Here are some rows, each followed by its group. Rows of different groups can look alike.
(-36, 39, -16, -33, -12, 24, -32, 13, -25, -28, -20, -78, 20, 25, -29,
 10, 78, 43, 42, 6, -36, -14, 13, -9, 0, -4, -19, 56, 31, -34,
 -6, 23) pond
(6, 15, -32, 9, -2, 2, -12, 14, -33, -11, 29, -22, -42, -14, -3,
 -8, -3, 25, -1, 32, 9, 18, 46, 64, -56, -27, -65, 11, 21, 30,
 23, -22) iron
(59, 2, -37, -39, 26, 0, 9, 8, 24, -21, 14, 59, 70, -21, 6,
 -37, -13, -56, -50, 14, -18, 26, -7, 12, -30, 26, -43, -3, 27, 19,
 24, 14) seed
(-6, -35, 41, -24, -31, 23, 61, 4, 21, 4, 1, 9, 10, -47, -5,
 -45, -41, -58, 44, 30, 30, 18, -6, 28, 24, -36, -55, -13, 9, 26,
 8, -14) iron
(-59, 33, 11, -44, -9, 29, 3, 31, -28, -28, -38, -6, -12, 25, -63,
 12, 56, 47, -6, 13, -16, -27, 29, -1, -31, -11, 42, 7, 14, -34,
 -27, 78) yarn
(31, 40, -3, -21, -12, -12, -58, -13, 9, -55, -8, -3, 22, 62, 0,
 32, 22, 15, 4, 18, -32, -24, 6, -35, 16, -8, 34, 31, -4, -57,
 17, 11) moss
(31, -6, -18, 42, -7, 25, -16, -76, -13, 33, 23, 35, 56, 23, -7,
 -6, 34, -12, 24, -21, 6, -24, -5, -41, 34, -1, -22, 36, -36, -33,
 -14, -40) pond
(18, -9, 5, 7, -1, -29, 3, -44, 24, 32, 25, 27, 7, -33, 41,
 -57, -34, -10, -34, -28, 45, 11, -1, 5, 43, -20, -48, -39, 24, 55,
 10, -10) brick
(-22, 52, -16, 41, -2, 8, -27, -32, -42, -35, -23, 1, 18, 30, 29,
 55, -5, 31, 33, -13, 2, -26, 15, -74, 8, -4, 10, 8, -16, -8,
 -3, 18) fox
(9, 18, -24, 39, 9, -14, -51, -57, -2, -47, 12, 36, 30, 42, 5,
 44, 0, 5, 13, 4, 12, 17, -12, -41, 11, -8, 26, 23, -44, -44,
 24, -9) fox
(-26, 32, -5, 0, 20, -39, -5, 0, -42, -13, -3, -47, 21, 80, 1,
 -10, 35, 35, -24, -21, 19, 0, -36, -6, 33, 11, -7, 29, -21, -50,
 35, -34) pond
(0, 30, -27, 52, -29, -24, -6, -4, -14, -22, 35, -76, -17, -34, -11,
 -16, -5, 35, -18, -32, 12, -41, 82, -7, 13, 22, 20, 43, 19, 30,
 12, -47) pond
(5, 34, -42, 32, 39, 1, -42, -36, -49, 16, 37, 7, -11, -20, -15,
 -18, 53, 19, -18, -22, 8, -45, 39, 1, 16, -20, 6, 77, -37, -3,
 -5, -19) pond
(16, -17, -8, 32, -21, -28, -11, -28, 6, 52, 24, 26, 6, -35, 64,
 -78, 6, 17, -27, 19, -7, 29, -29, 0, 32, 49, -71, -15, 12, 10,
 -14, -11) brick
(51, 9, -6, 51, 22, -48, -11, -26, -26, 31, 48, 6, -10, -37, -53,
 -19, -48, -17, -22, -32, 27, -54, 18, 2, 21, 1, 5, 12, -14, 59,
 40, 4) dust
(-35, 35, 23, -12, 31, 17, 21, 2, -77, -10, 51, -29, -13, 12, 19,
 -25, 22, 6, -47, -50, -8, -52, 11, 32, 44, 10, 1, 24, -29, 4,
 25, -43) pond
(-37, -13, 32, 22, -13, -3, 49, 54, -16, -16, -64, -18, -26, 3, -41,
 -19, -31, 10, -42, -44, 27, -28, 69, 36, 12, -21, 41, -14, 30, 27,
 23, -17) yarn
(-3, 3, -20, 20, -30, -46, -2, 2, -28, 6, 3, -1, -71, -30, 46,
 27, -1, 27, 51, -2, 13, 87, -3, 26, -32, -26, -37, 0, 46, 10,
 -40, 2) fox
(63, -36, -22, -20, 45, -40, 10, 6, 36, 13, 35, 18, 2, 32, 1,
 -10, 63, 21, -46, -36, 24, -36, -18, -22, 20, 10, 32, -9, -42, -40,
 -41, -10) pond
(-16, -7, 39, -101, -12, -11, 55, 37, -32, -20, -34, 17, 37,
 -19, 16, 24, -11, -40, 58, 31, -3, 52, -7, 23, -27, -43,
 -2, -22, -4, 19, -35, 15) fox
(-7, 4, 5, 18, 45, 31, -41, 24, -2, 64, -4, -22, -69, 1, -7,
 -58, 67, 44, -21, -24, 4, 14, -35, 0, -40, -25, -2, -29, -43, 7,
 5, 74) dust
(-1, 29, -33, 24, 50, -42, 2, -28, -23, -24, 29, 3, -20, 2, -25,
 1, 15, -3, -35, -33, 40, -29, 44, 29, 28, -51, 16, 37, -3, 9,
 14, -41) pond
(-53, 27, 23, -7, 12, 37, 3, -48, 2, 31, 2, 48, 14, 34, -24,
 14, 8, 5, -20, 8, 3, -29, -6, -54, 29, 43, -7, -19, -36, -63,
 -16, 45) seed
(4, 10, 43, 27, 1, 53, -22, -19, -24, 54, -48, 22, 34, 9, -34,
 0, 16, -42, 35, 0, -22, 1, -53, -40, -6, 22, -12, -34, -34, -44,
 31, 75) dust
(6, 15, 14, -41, -20, -8, 28, 17, -1, -14, -27, 30, 16, -6, 15,
 18, -17, -69, 58, 22, 25, 57, 10, 30, -31, -66, -39, -25, 20, 3,
 10, -16) fox
(30, -15, 6, -4, 51, -7, -22, 27, 33, 35, 37, 17, -11, 42, 9,
 -23, 41, 4, -52, -23, 3, -63, -72, -12, 17, 21, 43, -14, -60, -51,
 -16, 28) moss
(-23, -14, 11, 6, 29, -45, 40, -5, -57, -39, 20, 42, 31, -12, 0,
 27, -22, -21, -19, -20, 22, 20, 30, 51, -23, -21, 19, -42, 44, 28,
 -42, -15) fox
(-12, -67, 13, 0, 60, -6, 29, 22, -19, 26, -11, -8, 7, 3, -44,
 -13, -57, 5, -42, -55, 34, -28, 7, -8, 35, -28, 61, -8, -12, 48,
 7, 35) yarn
(24, 5, -1, -13, -3, -45, -28, 0, 48, 31, -15, 22, -23, -38, 85,
 -19, 36, 26, 7, 3, -19, 34, 14, 14, -73, -30, -24, -36, 35, 13,
 -16, 12) brick
(-77, -30, 26, 30, 0, 22, 7, 23, -25, 17, -41, 8, 34, 22, -11,
 26, -68, 15, -14, -52, 4, -42, -29, -43, 28, 15, 43, -14, 18, 21,
 51, 32) yarn
(37, 31, -36, 33, -8, -5, -1, -58, -3, -20, -6, 33, 18, 28, -24,
 29, 22, 54, -34, -33, 22, -6, -16, -62, 0, 14, 34, -4, 0, -17,
 1, -10) dust
(-7, 40, 6, 2, -11, -53, -39, -11, 1, -14, 12, 17, 31, 56, 57,
 -9, 26, 3, 0, 5, -36, 8, -59, 0, -35, 20, -5, 16, -9, -43,
 50, -6) brick
(19, 54, 1, 30, 15, 4, 38, -33, -39, -14, 39, 10, 3, -26, -3,
 -4, 1, 36, -51, -35, -25, -84, 2, -15, 3, 7, 27, 48, 9, -5,
 9, -20) moss
(14, 40, -45, 12, 24, 1, -36, -21, -17, -29, 27, 40, 57, 31, -18,
 15, -13, -19, -32, 6, -6, 38, -9, -8, -3, 11, -74, -7, 16, -11,
 30, 35) seed
(33, -15, -9, 21, -25, -21, 35, 9, -7, -4, 14, -37, -18, -76, 25,
 -41, -4, 22, -30, -49, 55, 2, 28, 12, 49, -11, -8, -15, 37, 28,
 13, -39) pond
(9, -5, -9, -12, -15, -64, 3, -21, 42, -12, 2, 48, 3, -21, 50,
 -41, -26, 10, -45, -6, 16, 26, 25, 45, -21, -23, -22, -19, 80, 41,
 -13, -18) brick
(-30, 50, -22, 4, -23, 35, -47, 3, -33, 36, 28, -65, -14, -12, -34,
 5, 51, 64, 15, 37, -5, -10, -3, 8, -47, -32, -18, 48, -38, -12,
 11, 26) moss
(51, -52, -62, -32, -19, -11, 49, 39, 0, 11, -18, 35, -24, -45, -5,
 -42, -30, -12, 0, 27, 16, 25, -10, 52, 34, 11, -32, -13, 58, 39,
 -14, -26) dust
(-14, 2, -16, -3, 10, -17, 67, 12, 34, -19, -1, -18, -14, -21, -53,
 19, -26, 8, -10, 24, 32, 18, 49, 49, -15, -53, -24, -28, 17, 48,
 -10, -57) iron
(18, -2, -18, -24, 36, -15, 8, -6, -7, 10, 32, 32, -1, 60, 23,
 -34, 55, 25, -32, -33, 13, -38, -40, -22, 22, 18, 27, 32, -53, -54,
 -21, -27) pond
(52, -11, 50, 32, 14, 40, -2, -14, 31, 17, -58, 37, 16, -15, -67,
 21, 26, -76, 6, 14, -9, 1, -32, -6, 4, 1, 37, -25, -46, -47,
 -14, 38) dust
(3, -34, -37, -14, 9, -1, 25, 51, 47, -13, 30, -2, -40, -52, -13,
 -11, -16, -3, -21, 18, -43, 48, 7, 58, -11, 51, -19, -51, 64, 37,
 3, -28) dust
(-34, 9, -12, -70, 20, -13, 24, 28, 2, -41, 12, -33, 4, -1, -7,
 16, 33, 5, 30, 59, -85, 2, -18, 3, -10, 47, 20, 65, -26, -14,
 -12, 6) seed
(1, 12, -35, 70, 7, -1, -70, -22, -42, 5, -7, 41, 43, 37, -41,
 15, -37, -13, 18, 42, -5, -10, -13, -32, -1, 1, -26, 1, 25, -17,
 52, 45) dust
(0, 3, 31, 38, 13, 54, -35, 2, 51, 26, 12, 30, 3, -75, -37,
 9, 61, 10, -22, -28, 31, 16, -11, -39, -4, 18, -12, -17, -36, -32,
 -19, -16) iron
(-2, -4, 26, 22, -93, 43, -54, -12, -17, -44, -51, -9, 27, 31, 48,
 38, -6, 29, 16, -12, -17, 1, -5, -66, 24, 30, 13, 1, 11, 21,
 -11, 23) brick
(-28, 57, -3, -8, 13, -22, 22, 5, -59, -60, 4, -2, -2, 39, -17,
 22, -20, 0, 4, 3, 6, -19, 69, 32, -34, -38, -4, 19, 23, 2,
 11, -16) fox
(41, -54, 12, -17, 35, -6, -1, 6, 10, 51, 33, -20, 36, -8, 6,
 -65, -50, -23, 0, -39, 32, -14, -12, -14, 30, -38, 38, -11, -36, 61,
 22, -37) pond
(-5, 3, -27, 2, -31, 7, -3, 9, 2, -23, -3, -5, -89, -25, -11,
 11, -17, 28, 24, -5, 36, 35, 24, 61, -30, -27, -34, -18, 48, 49,
 20, -17) dust
(1, -17, 6, -80, -6, -10, -13, 56, 33, -21, 2, -14, -50, -15, 41,
 23, -13, 18, 32, 48, -70, 30, 52, 19, -32, 30, -5, 40, 12, -12,
 -21, -29) moss
(-20, -47, 38, 18, 47, 7, 25, 13, 7, 30, -32, 5, 30, 32, -18,
 -9, -43, -1, -37, -61, 31, -21, -38, -39, 29, -29, 41, -32, -33, 0,
 43, 38) yarn
(26, -44, 71, -2, -6, 55, 41, -27, 32, 30, -36, 1, 50, -20, -35,
 -6, -20, -83, 28, 10, 0, 3, -2, -6, 13, -18, -6, -46, -8, -28,
 19, 26) dust
(-2, -40, 40, 10, -20, 44, 54, -10, -6, 56, -2, 3, 7, 19, 18,
 17, -39, 5, -33, -56, 17, -65, -18, -34, 27, 45, 32, -33, -33, -9,
 2, -18) moss
(11, 31, -31, -24, 23, -19, 8, 49, -17, -27, 38, -6, -11, 28, -17,
 -20, -22, -31, -43, 86, -19, -17, -6, 32, -52, 0, -2, 5, 14, 39,
 31, -23) dust
(21, 38, -37, 37, -12, -18, -27, -60, -11, -41, -2, 17, 27, 44, -9,
 15, 9, 48, -26, -22, 18, 7, -10, -52, 12, -2, 37, 6, 4, -21,
 20, -5) dust
(-48, 33, 36, -1, 27, 16, 17, -41, -19, 39, 12, 47, 21, 37, 8,
 -18, 9, 4, -41, -25, -4, -40, -26, -39, 31, 37, -2, -26, -31, -53,
 8, 30) seed
(-6, -48, -39, -23, -34, 15, 53, -15, 67, 24, 30, 14, 25, 29, -23,
 38, -18, 20, -31, -7, 15, 14, 24, -49, -4, 66, 26, -42, -24, -13,
 -48, -5) seed
(8, -43, -12, -31, -50, -10, -2, 36, 26, 47, -13, -16, 8, -27, 37,
 -53, -62, 6, 10, -10, 48, 42, -22, 6, 19, -13, -36, -32, 47, 70,
 -6, -6) brick
(-29, 12, -34, 6, 22, -1, -20, -3, -50, -28, -2, 39, -53, -19, 47,
 33, -5, -13, 60, -38, 13, 37, 17, 42, -25, -36, -29, -23, 35, 25,
 16, 20) fox
(25, -19, -34, 8, -17, -47, -16, -1, 11, 37, 0, 0, 11, -44, 70,
 -83, 20, 31, -17, 13, -25, 47, -18, 1, 17, 65, -56, 14, 18, 24,
 -16, -17) brick
(28, 7, 19, 23, 27, -26, -1, -39, -36, 25, 10, -23, 40, 50, -6,
 14, 29, -39, -11, -38, 32, -18, -65, -24, 53, 1, -6, -1, -55, -26,
 37, -17) pond
(17, 30, 0, 1, -49, 31, -49, 10, -38, 32, 8, -67, -2, 0, -40,
 14, 37, 40, 53, 27, -40, -24, 29, -12, -9, -5, -27, 86, -50, -22,
 -10, 13) moss
(26, -40, 69, -23, -8, 45, 55, -34, 52, -5, -13, 18, 39, -34, -16,
 -3, -18, -88, 33, 18, -10, 4, -18, 6, 27, -12, -15, -38, -23, -9,
 3, 14) iron
(52, 26, 44, 4, 29, 2, -6, 20, 68, -59, 20, 0, 40, -42, -30,
 13, 36, -14, -19, -9, -54, -26, -13, -33, -26, 0, 25, -19, 30, -2,
 -7, 7) iron
(3, 46, 18, 3, 8, 57, -29, 3, -33, 42, -35, -29, -12, 21, -30,
 -23, 64, -9, 18, 14, -14, 38, -43, 4, -57, -13, -30, -37, -43, -15,
 37, 63) dust
(-29, 30, -47, 17, -3, -20, -31, -1, -17, -52, 26, -19, -23, 17, 9,
 10, 35, 39, -12, 3, -7, -21, 34, 36, 7, 12, -16, 65, 19, -28,
 10, -43) pond
(-12, 8, 29, -35, -78, 15, -48, -5, 29, -42, -29, -37, 18, -19, 39,
 16, 40, -3, 62, -4, -71, 22, -18, -8, 11, 21, -15, 55, 21, 26,
 12, -1) brick
(-40, 45, 23, -7, -1, 0, 11, 14, -54, -52, -18, 17, 18, 26, 14,
 23, -35, -46, 27, 11, 4, -7, 43, 28, -47, -8, -3, -19, 22, 6,
 34, -22) fox
(35, -13, 10, 43, 10, -44, 15, -54, 18, 11, 38, 40, 18, -29, 37,
 -59, -8, 2, -73, -14, 21, -27, -13, 3, 38, -1, -17, -46, 31, 23,
 8, -9) brick
(-2, 4, 7, -3, -29, -37, -32, 45, 13, 29, -62, -14, 15, -54, 54,
 -7, 30, -11, 39, 23, -48, 36, -5, 14, -57, 49, -26, 24, 21, 2,
 26, -31) brick
(14, 31, 23, -40, -14, -8, -37, 59, -1, -4, -46, -77, -14, 1, -5,
 34, 52, 9, 29, 38, -60, -19, 12, 0, -17, 25, 22, 43, -18, -66,
 3, 30) moss
(1, 49, -30, 0, -4, 32, -25, 14, -32, 14, -9, -28, -19, 24, -40,
 -12, 46, 1, 21, 61, -1, 35, -16, 31, -73, -38, -45, 3, -27, 0,
 31, 27) dust
(23, 18, 6, 14, 14, 11, 44, -35, -20, 29, 58, 19, -9, -11, 1,
 -8, 8, 43, -48, -16, -14, -96, -6, -27, -4, 33, 32, 28, -38, -33,
 -19, -12) moss
(7, -40, -2, 38, -57, 13, -41, -30, 30, -32, -22, 29, 39, 36, 21,
 43, -18, 21, -46, -3, 36, 16, -16, -49, 18, 30, 44, -16, -3, -15,
 -12, -9) brick
(-12, -2, -9, 31, 3, -36, 37, -12, 23, -9, -16, -6, -27, -11, -43,
 -3, -11, 22, 2, -27, 53, 34, 56, 48, -9, -78, -6, -45, 20, 13,
 24, -20) yarn
(36, -60, 29, 2, -68, -9, -15, 27, 29, 31, -55, -6, 40, -32, 75,
 -12, 12, -11, 5, 19, -25, 27, -8, -40, 19, 80, -1, -4, -7, 0,
 -58, -9) brick
(9, -16, -13, 12, 29, -20, 27, -25, -11, -1, 13, 15, -8, -6, 2,
 -7, -31, -40, -22, -23, 67, -15, 11, 2, 72, -42, 1, 2, -15, 37,
 12, -48) pond
(65, -21, -46, 5, 18, -44, 8, -30, -37, 2, 42, 19, 19, -35, 14,
 -28, -44, -10, 28, -46, 39, 10, 12, 15, -9, -10, 29, 2, 33, 49,
 -28, -25) fox
(-41, 27, -9, 7, 43, -7, -8, 9, -47, 0, 41, -28, -33, 32, 10,
 -33, 30, 39, -34, -36, 21, -51, 16, 14, 50, 1, 3, 38, -36, -19,
 4, -49) pond
(-59, -51, 49, 14, 46, 41, -4, 43, -12, 46, -35, 3, -13, 13, -43,
 -12, -36, 3, -34, -37, 22, -42, -2, -23, 33, 15, 52, -27, -31, 0,
 3, 64) yarn
(-21, 42, -40, 2, -20, 17, -42, 3, -43, -7, 41, -69, -10, 29, -23,
 3, 34, 37, 4, 29, 13, -6, 30, 23, -17, -23, -63, 47, -16, 19,
 9, -19) pond
(29, -56, 14, -2, 45, 2, 4, -8, 3, 53, 25, 4, 33, 0, -2,
 -49, -45, -19, -14, -57, 36, -22, -14, -18, 37, -34, 45, -9, -47, 45,
 20, -33) pond
(-12, 12, -13, -16, -35, -53, 37, 34, -30, 2, -29, 3, -17, -24, 31,
 31, -26, -50, 74, 15, 4, 57, 16, 20, -15, -34, -39, 15, 67, -3,
 -16, -3) fox
(2, -13, -15, 34, -54, 45, 34, -33, 12, 36, -52, 44, 47, -8, -12,
 56, -66, -15, 7, -31, -2, -31, 15, -54, 48, 19, 8, -4, 5, 10,
 -13, -12) moss
(29, -1, 37, -38, -10, 9, -22, 17, -6, 1, -1, -16, -41, -7, 11,
 69, -11, -14, 14, 90, -18, -3, -20, 17, -32, -7, -37, 47, 27, -63,
 -7, 10) moss
(5, 4, -33, -12, -39, -48, -5, 12, 29, -6, -26, 9, -36, -57, 53,
 -19, -8, 30, 7, -4, -3, 52, 49, 47, -38, 0, -37, -4, 62, 39,
 11, -22) brick
(32, -6, 42, 50, 36, 26, -18, -8, 33, 10, -52, 17, 11, 15, -73,
 10, 18, -55, -28, 1, -2, -27, -32, -22, 26, 13, 60, -23, -44, -44,
 -4, 39) dust
(21, -30, 36, -6, 4, 49, 16, -6, 10, 75, 13, 22, -19, 11, 6,
 10, 5, 0, -33, -7, 11, -64, -33, -35, 29, 53, 25, -34, -74, -44,
 -40, 15) moss
(-40, 28, -27, -33, -41, -27, -56, 20, 21, -11, -33, -17, -20, -21, 48,
 34, 30, 33, 52, 6, -45, 18, 27, 21, -47, -4, -30, 45, 35, 24,
 6, 18) brick
(-13, 22, -18, -2, 24, 11, -33, -17, 24, 15, 3, 50, -50, -10, 37,
 -25, 42, 44, -33, -13, -3, 57, 28, 3, -46, -25, -52, -20, 14, 0,
 -35, 57) seed
Which 3 other groups have their centres nearest to the centre of group pond, nearest first?
moss dust seed
Which 3 groups are nearest to each row below, nearest first, going by the average distance to the group's rows?
(5, -8, 11, 3, 17, 9, -14, -35, -19, -12, 10, 52, 5, 1, 61,
 41, -10, -79, 65, 32, -10, 44, -35, 14, -10, -18, -39, -25, 15, -8,
 -31, -8) -> fox iron brick
(18, 13, -31, 2, -23, -42, 20, -13, -29, -33, 24, 12, -35, -21, 25,
 5, -31, -3, 41, -2, 26, 43, 46, 48, -28, -41, -28, -3, 41, 32,
 -1, -32) -> fox iron brick
(-5, -69, 55, 1, 0, 49, 3, 8, 10, 18, -54, 2, 59, 7, -20,
 9, -33, -50, -1, 2, 18, -22, -53, -43, 58, 22, 34, -19, -7, 24,
 -32, 23) -> yarn iron dust
(28, 12, 25, 2, 2, -56, 11, -1, 21, 0, 60, -76, -39, -35, -20,
 -13, -27, -14, -13, -28, 45, -24, 73, 11, 39, -23, 15, 9, -11, 24,
 -4, -35) -> pond iron yarn
(-6, 32, 23, 14, 1, 58, -33, -19, -33, 51, -36, 13, 29, 13, -65,
 7, 29, -6, 31, 4, -21, 1, -44, -48, -3, 24, -19, -15, -40, -38,
 13, 86) -> dust seed moss
(-27, -3, -25, -42, -15, -51, -7, 43, 25, -22, -40, -21, -28, -52, 59,
 -5, 21, 26, 34, 30, -56, 30, 40, 40, -36, 28, 2, 41, 25, 18,
 5, -23) -> brick fox iron
(-3, 13, -8, 35, 14, -40, 21, -21, -38, -27, 8, -6, -43, -5, 0,
 25, -12, 7, 22, -34, 34, 6, 80, 41, -39, -65, 25, -9, 25, -12,
 2, -4) -> fox yarn pond
(18, 21, 9, -44, -7, 0, -41, 53, -7, -12, -11, -56, -29, 39, 0,
 22, 54, 32, -8, 39, -36, -62, 11, -10, -8, 22, 40, 40, -38, -64,
 -10, 39) -> moss pond seed
(-3, -42, 67, 53, -26, 67, 18, 14, -26, 39, -22, 32, 31, -37, -19,
 -1, -51, -49, 41, -14, -15, -49, -10, -25, 17, 22, -3, -18, -4, -26,
 26, 21) -> yarn iron dust
(-8, 34, -24, -39, -43, -35, 32, 34, -30, -21, -19, -7, -49, -12, 24,
 52, -5, -1, 67, 31, 3, 61, 12, 30, -33, -55, -30, 2, 35, 1,
 -10, -2) -> fox iron brick
(-9, -38, 37, 18, 4, 30, 56, 1, 21, 19, -2, 1, -7, -43, -6,
 -26, -45, -52, 28, 1, 40, -18, -1, 19, 41, -44, -35, -50, 3, 35,
 32, -29) -> iron yarn fox
Which 3 groups are nearest to each row below, nearest first, going by the distance to the centre of the group?
(-80, -51, 44, 7, 27, -11, 48, 18, -9, 24, -5, -34, 9, 15, -27,
 -9, -59, -9, -10, -28, 31, -6, 33, -6, 15, -44, 20, -34, 3, 5,
 46, 58) -> yarn dust iron
(8, 9, -5, 84, -32, -14, 3, 10, -9, -3, 34, -70, -27, -64, -21,
 -17, -12, 56, -17, -46, 2, 0, 42, 26, 1, 45, -32, -3, 31, 20,
 18, -29) -> pond brick iron
Which 4 groups are nearest to each row below, nearest first, going by the average distance to the group's rows?
(-4, 25, -36, -15, -12, 4, -18, 46, -20, -46, 1, -12, -22, 28, -26,
 -1, -1, 2, -10, 65, 2, -8, 17, 65, -49, -39, -27, 23, 45, 3,
 35, -12) -> fox iron dust pond
(-25, 13, 0, -14, -26, -57, 25, 59, -21, -9, -44, 5, -32, -48, 23,
 75, -6, -17, 78, 6, -25, 63, -19, 13, -19, 8, -2, -18, 58, -6,
 -35, 8) -> fox brick iron dust
(-42, -11, -18, -55, -41, 16, -24, 40, -3, 3, -58, -40, -21, -25, 56,
 -12, 28, 29, 45, 52, -45, 31, 8, 29, -18, 15, -10, 67, 2, 44,
 -22, -41) -> brick fox moss iron
(-21, -33, 36, 20, 2, -7, 32, -2, -1, 64, 27, -22, -6, -19, -9,
 -11, -71, -38, 21, -29, 31, -41, -24, -10, 24, -16, -1, -32, -29, 39,
 78, 7) -> yarn iron pond dust
(20, 15, -23, 14, -21, -20, -35, -42, -7, 21, 37, 16, 4, -22, 50,
 -80, 20, 11, -28, 21, -5, 35, -21, 14, 27, 30, -78, 12, 17, 33,
 -14, -5) -> brick seed pond iron
(42, -39, -12, -15, 59, -26, 19, -4, -39, 18, 7, 35, 34, 7, -4,
 -28, -59, -25, 4, -37, 53, 21, 9, 18, 8, -67, 24, -22, 0, 46,
 -16, -22) -> fox yarn pond iron
Which 3 other groups have their centres nearest to the centre of group iron, nearest first?
dust fox seed
Which 4 groups are nearest to each row below, nearest first, going by the distance to the group's nearest row?
(-26, 38, 15, -12, -29, -4, 12, 47, -8, -45, 7, -65, -43, 4, -27,
 3, 3, 50, -12, 10, -7, -22, 47, 54, -47, -18, -28, 26, 30, 28,
 11, -12) -> iron fox pond dust
(4, 24, -29, 5, 18, -29, 14, -7, 12, -18, 12, -7, -41, -10, -62,
 6, -30, -20, 6, 13, 44, 11, 35, 51, -12, -64, 0, 3, 0, 58,
 25, -37) -> iron yarn pond dust
(-50, -13, 43, -8, -42, 2, -8, 6, 4, 53, -23, -6, -2, -12, 51,
 -50, -65, -10, 10, -15, 45, 27, -33, -2, 22, -14, -27, -34, 11, 60,
 34, 1) -> brick iron pond yarn
(12, 9, -7, 38, 15, -39, -2, -45, -34, 9, 12, -7, 25, 40, 11,
 11, 7, -33, -14, -24, 54, -10, -45, -20, 64, -9, -15, 16, -42, -10,
 30, -35) -> pond fox dust seed
(23, 16, 24, 50, 35, -19, 2, -69, -27, 0, 25, 31, 44, 31, 26,
 -16, -12, -46, -18, -31, 17, -43, -27, -26, 37, -2, 2, -10, -29, -8,
 32, -17) -> pond seed brick fox
(45, -38, 44, -51, -36, 43, 59, -3, 49, 15, -45, 1, 11, -26, -31,
 7, 1, -82, 49, 29, -34, 43, -16, 23, 13, 9, -11, -41, -10, -19,
 -18, 24) -> iron dust fox brick
(28, -19, -46, -13, -3, -24, 36, 34, 28, -20, 45, -4, -55, -50, 14,
 -47, -19, 13, 19, 24, -24, 43, 14, 56, -14, 25, -17, -11, 13, 47,
 -4, -56) -> dust brick iron moss
(-18, -2, -38, 2, -43, -51, -28, 11, 9, 14, -9, -8, -32, -60, 58,
 -18, 4, 58, 18, 4, -11, 65, 3, 24, -27, 36, -47, 22, 45, 39,
 -5, -10) -> brick fox dust iron
(4, -70, 28, 11, -8, 37, 5, 3, 22, 36, -19, -5, 8, 15, -32,
 39, -34, -5, -47, -36, 24, -39, -5, -41, 42, 60, 41, -51, -1, 12,
 -41, 44) -> moss yarn seed brick
(29, -52, 27, -48, -61, 9, 66, 48, 30, -6, -29, -66, 26, -38, 27,
 -66, 8, -19, 18, -22, -4, 15, -14, 6, 38, 23, -10, -30, 63, 44,
 -7, -30) -> brick iron pond dust
(42, -28, -9, -19, -22, -29, 29, 21, -10, 9, -3, -9, -35, -48, 32,
 -49, -30, -14, -36, -6, 62, -8, 49, 24, 48, -31, 4, 12, 34, 33,
 -18, -34) -> pond dust brick fox
(11, 4, -25, 7, 27, 0, -9, -48, -27, -19, 28, 30, -35, 5, 60,
 23, -9, -34, 43, 5, 16, 58, -3, 28, 1, -65, -49, -35, 23, 25,
 -20, -8) -> fox dust iron brick
Group pond spreads out most along one direction. Which 3 other groups' directions of most spread are closest to that one, closest first?
moss yarn brick
Which 3 other groups have their centres nearest to the centre of group seed, nearest first?
dust moss iron
Group dust spreads out most along one direction. Which 3 other groups' directions of most spread are closest to that one, closest first?
iron seed fox
Which 3 groups are nearest to each row below, nearest first, going by the distance to the group's nearest row?
(-44, 55, 6, -2, 13, 25, -50, 6, -5, -13, -9, 16, 14, 46, -23,
 6, 16, 16, -31, -29, -8, 50, 15, -19, -26, -1, -54, -17, 20, -19,
 24, 69) -> seed dust yarn
(1, -29, 4, -22, -35, -27, 49, 24, -29, 13, -11, 38, -7, -20, 13,
 -20, -42, -21, 25, -21, 52, 55, 3, 29, 37, -28, -35, -40, 48, 31,
 -43, -16) -> brick dust iron
